128 stands for zero in the data rows.
Some points:
[146  83 160 136  95 167 126 191  78 156 178 168  94  76 160  92  78 148 168  97  88 113  92 188 165  57  63  94 118 181  93 105 125 155 165  91 122 176 135 121  81 126 146  95 188  81  63 105 150 120  85 142  96 162 136 147 115 138 119 135 165 136 136 111]
[152 137 180  87  72 121 190  67 130  92 134 178 176  83 174 125 108  28 137 228  81 145  87 166 115 164 118 123  77 133 236  54  98 139 120 130 132  83 137 102 129 223  91 255 155 177 179   0   0   0 176 173 191 108 188 173 130  98 210 123  39  77  67 125]
[144 121  84 102 151  20 151  94 182 107  90 150 122 158 114 185 143 132 120 104 171 117 130  87 146  88 181 155 116 122 129 126 119 158  91 196 162  99  76 147 183  56 128 129 128 158 150 112  91 107  84 108 143 115 124  75  89 170 102 171 145 184 110 109]
[ 69 114 184 150 131 139 148 154 130 184 123  93 170 196 142 144 166 104 106 203 105 130 147 114  70 167 117 132 127  99 188 134 105  78 130  73 121 155 190 163 113 179 112 139  93 135 160 138 142  79 182 138  95 148 123 164 176  92 200  89  99  97 120 151]
[ 80 154  82  89 174  74 154  85 173 122  89 134 111 195 102 208 135 129 140  96 164 150 141  82 154 175 168 174 148 125 129 121 162 163  85 188 174  64  85 132 174  84 123 145 140 163 143 140 222 100  63 109 137 119 130 107  96 142 120 147 137 156  93 123]
[142  69 149 132  90 146 117 171 101 100 171 163 131 101 148  87  74 128 152 102 100  56  78 168 168 120  83  98  68 166 115 114 134 133 168  95 138 172 132 122 114 127 152  83 152  99  88 127 167 161 137 158  76 149 141 156 112 150  91 131 140 152 141  66]
[151  77 162 119  90 159 144 175  84 118 171 141 101 111 156  95  74 154 166 105  76 101  71 178 156  44 100  96  98 205 112  99 123 143 171 100 136 159 131 100  69 148 176 113 140  75  91 121 163 154 101 118 122 173 120 166 105 132 118 133 173 148 150  82]
[118 186 172  68 125 142 210 113 143 138 103  98 173  74 176  47  92  14 170 162 102 197 143 136  82 165  98 159 105 101 168  17   0  72 142  66 143 147 194 117  93 100   0 108  83 150 155 180 117  97 191  41 137 203 255 151 165   0 156  46  61  87 101 210]
[ 81 156 174 122 118 151 151 139 156 156 119  82 174 131 172 110 142  81 132 158 109 166 121 123  66 165 106 131 129 108 182  81  64  74 144  88 133 149 186 147  95  75  88  92  75 135 139 135 122  99 160  69 121 180 182 170 168  40 155  75 106 100  61 190]
[147 191 106  95 230 123 128  98 163 150  68  98 128  79  81  82 142 171  73  93 177 172 175  88 125 134 173 198 168 109  89 168 125 165  66 150 171  88  81  67 202 151 114 164 135 164 156  88 161 167 106 104 192  82 110  66  82 175  58 175 105 138 168 125]
[199  95 151 125  98 168 129 171 109 130 171 154 122  66 152  96  78 134 158  94  90  95  96 183 146  81  92  86  94 171  93 120 133 125 173  95 119 170 143 109 109 147 156 109 174  70  90 135 137 122 129 119  44 144 147 149  95 123 102 121 221 149 160  92]
[139 251  79 115 196 152 128 106 126 166  82  92  88  88  83  92 156 184  56  65 166 167 152  87 124 164 171 175 171  73  76 201 122 166  64 132 196  94 101  35 146 156  97 188 111 186 209 124 150 135 118 149 216  51  86  72 115 162  62 183 118 110 164  98]
[112 117  67 127 123 137  36  62 103 123 144 118  73 181 108 158 139 188 122 126 153 186 190 108 130 108 161 157 219 117  98 160 255 117 109 148   0 125 118 201 154 143 143 129  91 127 111 212  73 193 140 195 155  83  87 106 183 128 147 109 131 111 126 167]
[146 104 123 255 124 156  82 140  99 207 138  92  90 207 126 121 210 159  83 155 149 119 162 113  65 129 125 128 175  78 125 200 150  78 129 103 108 132 152 169 105 208 107 158  56 132 168 140 176 132 180 253 144  85  70 151 204 129 178  96 133  26 161 149]
[193 100 152 119  94 155 114 163  97 129 168 148  98  86 150  99  81 141 188 102  96  90  89 177 152 123  94  84  79 179 103 136 129 122 174  94 114 181 137 109  68 167 161 113 163  97  87 122  92 190 106 107 133 163 154 168  97 121 121 122 205 154 140 105]
[104 151  84  54 172  63 161  95 204  79  83 128  98 182  62 132 140 116 125 117 166 155 152  84 152 175 180 176 118 108 126 131 121 159  84 191 151  59  58 130 211  58 155 147 146 139 119 116 179 148 118  76 144 105 128  75  80 164 103 152 126 176  68 127]
[  0 138 149 153 111 159 178 139 122 163 122  58 249 137 167 199 172  74 129 229 114 157 146 127  82 171 109 129 160 100 199 117 112  59 139 106 140 118 160 189 110 111  89  27  50 134 129 184  33 117 194  95  88 156 174 148 206  71 189  47  61  85  58 235]
[158 156  90  89 186  96 132 103 166 133  69 125 114 102  66 139 165 147  70 127 184 142 140  88 131 194 178 136 153 116 111 161 113 171  97 155 195  84  85  55 196 139 128 165 141 188 172 104 167 165  94 134 158  38 111  91 120 190  95 191  53 117 118 130]
[161  68 157 109 106 167 121 172 102  99 175 131 118 123 150  97  76 139 162 100  62  67 103 187 156  84  85 115  81 193 119  95 127 131 172  84 130 150 146  99  63 181 154  92 157  86 104 107 110 114  95 148 119 168 136 151 114 134 120 132 152 158 174  97]
[130 101 126 163  74 141  53 155  67 109 169 197  69 115 140 193  84 126 190 130 108  73  73 151 154 119 106  53 104 168  94 122 142 149 164 137  91 176 124 131 119 132 201  91 196  63  49 114 136 185  92  95  64 147  82 122  89 181 119 144 143 191 208 102]
[176  77 159 127  99 160 106 165  83 120 169 169 108  97 168 109  82 130 174 104  92  83  80 181 183  98  96  81 114 181 137 114 134 128 173 113 120 150 136 117 115 133 210 109 153  73 102 114 112  79  90 157 127 170 127 149 106 138 119 132 155 130 177  91]
[138  83 131 151  88 144  60 185  94 103 163 183 123 126 145 117  85 138 165 115 112  72  92 152 167 117  89  68  79 157  83 118 143 137 162 131 122 175 131 118 104  97 182 104 149  54  47 121 121 131 107 105  76 144 119 128 106 129  89 151 196 175 162  86]
[149 153 107  58 201 157 167  82 154 132  67  71 134  87  49  37 163 170  67  73 190 162 199  85 137 223 163 234 162 100 101 140 107 176  50 146 196  80  68  55 185 146 118 178 138 163 146 120 139 218 123 115 204  69  98  16  75 168  54 172  69 150 152 127]
[151 135  92 125 120  13 135 104 183   0 101 170 106 140 121 189 136 100  95 118 146 108 107 102 136 115 166  99 117 119 157 113 140 164 105 206 144 103  85 145 127  89 120 146 148 145 150  79 166  93  80 118 124 123 125  81 118 159 150 171 133 155  87 110]
[175 104 161 143 106 134  95 167 100  77 169 177 140  96 149 112 106 111 158  98  96  68  72 165 198  99  92 102  65 179  87 110 148 131 172 118  98 160 128 118 115 155 173 116 166  98 101 150 151 138 131 146 108 150 130 160 108 125  93 122 140 156 170  75]
[125 134  79 164 130 144  49  83  81 144 148 104  98 148 103 139 161 198  97 128 169 162 199 109 100  63 169 134 202 108  81 197 238  99 121 140   2 130 134 198 158 113 122 140  99 140 128 165 157 153 170 174 120 106  78 131 161 130 144 119 131 136 160 144]
[137 140  87 123 124  10 151  82 169  58  90 166 111 144  96 202 146 139 113 109 155 112 131 103 141 123 174 118 131 110 149 114 127 169 101 192 140  92  94 156 173  40 139 120 173 156 117  97  74 113 112  60 115 114 122 109 108 141 124 171 157 166  84 118]
[ 46 129 167 133 115 149 159 144 155 149 130  98 195 185 161 123 146  74 137 163 110 142 147 123  75 134 114 126 118  94 172  90 104  87 142 104 118 151 191 202 134  98  96  74  64 139 137 179 160 132 151 116 122 150 164 157 157 100 186  92 114 100 115 189]
[ 66 175 159 130 115 166 161 140 142 168 135  66 248 173 174 122 163  98 151 190 120 166 136 126  65 124 107 105 153  95 197 119  67  48 137 102 105 133 183 167 104  74  73  90  89 142 128 201  29 173 201  89  61 148 195 162 179  58 146  51 133  88  53 194]
[120 166  80 103 184 109 156  93 190 139  90 130 106 118  74 179 155 135  94 114 177 159 142  76 165 154 160 186 129 101 102 167 126 185  88 180 181  71  90  97 107 138 123 147 125 171 191 138 135 123  81 133 148 113  64 106 113 160 117 160 117 135 148 112]
[136 103 116 255 125 147  77 129  81 232 140  86  99 168  99 138 170 181  67 161 139 137 176 113  61  91 132 113 191  73 115 222 200  84 129 111  83 143 154 150 110 174  96 186  89 130 160 174 146  97 171 225 186 103  59 162 195 124 180 106 110  27 136 128]
There is one direction along which these points spread out most. Take the direction at right angles to it along which they spread out most. Go by this last direction. For each point below, how far along it does it lie, from 0 to 99? 50 is the average, and the first point above lies past it. One standard deviation of the points above along it is 16.
[146 104 123 255 124 156  82 140  99 207 138  92  90 207 126 121 210 159  83 155 149 119 162 113  65 129 125 128 175  78 125 200 150  78 129 103 108 132 152 169 105 208 107 158  56 132 168 140 176 132 180 253 144  85  70 151 204 129 178  96 133  26 161 149] 37
[125 134  79 164 130 144  49  83  81 144 148 104  98 148 103 139 161 198  97 128 169 162 199 109 100  63 169 134 202 108  81 197 238  99 121 140   2 130 134 198 158 113 122 140  99 140 128 165 157 153 170 174 120 106  78 131 161 130 144 119 131 136 160 144] 49
[ 80 154  82  89 174  74 154  85 173 122  89 134 111 195 102 208 135 129 140  96 164 150 141  82 154 175 168 174 148 125 129 121 162 163  85 188 174  64  85 132 174  84 123 145 140 163 143 140 222 100  63 109 137 119 130 107  96 142 120 147 137 156  93 123] 54
[176  77 159 127  99 160 106 165  83 120 169 169 108  97 168 109  82 130 174 104  92  83  80 181 183  98  96  81 114 181 137 114 134 128 173 113 120 150 136 117 115 133 210 109 153  73 102 114 112  79  90 157 127 170 127 149 106 138 119 132 155 130 177  91] 64
[ 81 156 174 122 118 151 151 139 156 156 119  82 174 131 172 110 142  81 132 158 109 166 121 123  66 165 106 131 129 108 182  81  64  74 144  88 133 149 186 147  95  75  88  92  75 135 139 135 122  99 160  69 121 180 182 170 168  40 155  75 106 100  61 190] 25
[151 135  92 125 120  13 135 104 183   0 101 170 106 140 121 189 136 100  95 118 146 108 107 102 136 115 166  99 117 119 157 113 140 164 105 206 144 103  85 145 127  89 120 146 148 145 150  79 166  93  80 118 124 123 125  81 118 159 150 171 133 155  87 110] 59
[104 151  84  54 172  63 161  95 204  79  83 128  98 182  62 132 140 116 125 117 166 155 152  84 152 175 180 176 118 108 126 131 121 159  84 191 151  59  58 130 211  58 155 147 146 139 119 116 179 148 118  76 144 105 128  75  80 164 103 152 126 176  68 127] 57
[118 186 172  68 125 142 210 113 143 138 103  98 173  74 176  47  92  14 170 162 102 197 143 136  82 165  98 159 105 101 168  17   0  72 142  66 143 147 194 117  93 100   0 108  83 150 155 180 117  97 191  41 137 203 255 151 165   0 156  46  61  87 101 210] 19
[149 153 107  58 201 157 167  82 154 132  67  71 134  87  49  37 163 170  67  73 190 162 199  85 137 223 163 234 162 100 101 140 107 176  50 146 196  80  68  55 185 146 118 178 138 163 146 120 139 218 123 115 204  69  98  16  75 168  54 172  69 150 152 127] 57
[ 46 129 167 133 115 149 159 144 155 149 130  98 195 185 161 123 146  74 137 163 110 142 147 123  75 134 114 126 118  94 172  90 104  87 142 104 118 151 191 202 134  98  96  74  64 139 137 179 160 132 151 116 122 150 164 157 157 100 186  92 114 100 115 189] 28
[ 69 114 184 150 131 139 148 154 130 184 123  93 170 196 142 144 166 104 106 203 105 130 147 114  70 167 117 132 127  99 188 134 105  78 130  73 121 155 190 163 113 179 112 139  93 135 160 138 142  79 182 138  95 148 123 164 176  92 200  89  99  97 120 151] 28
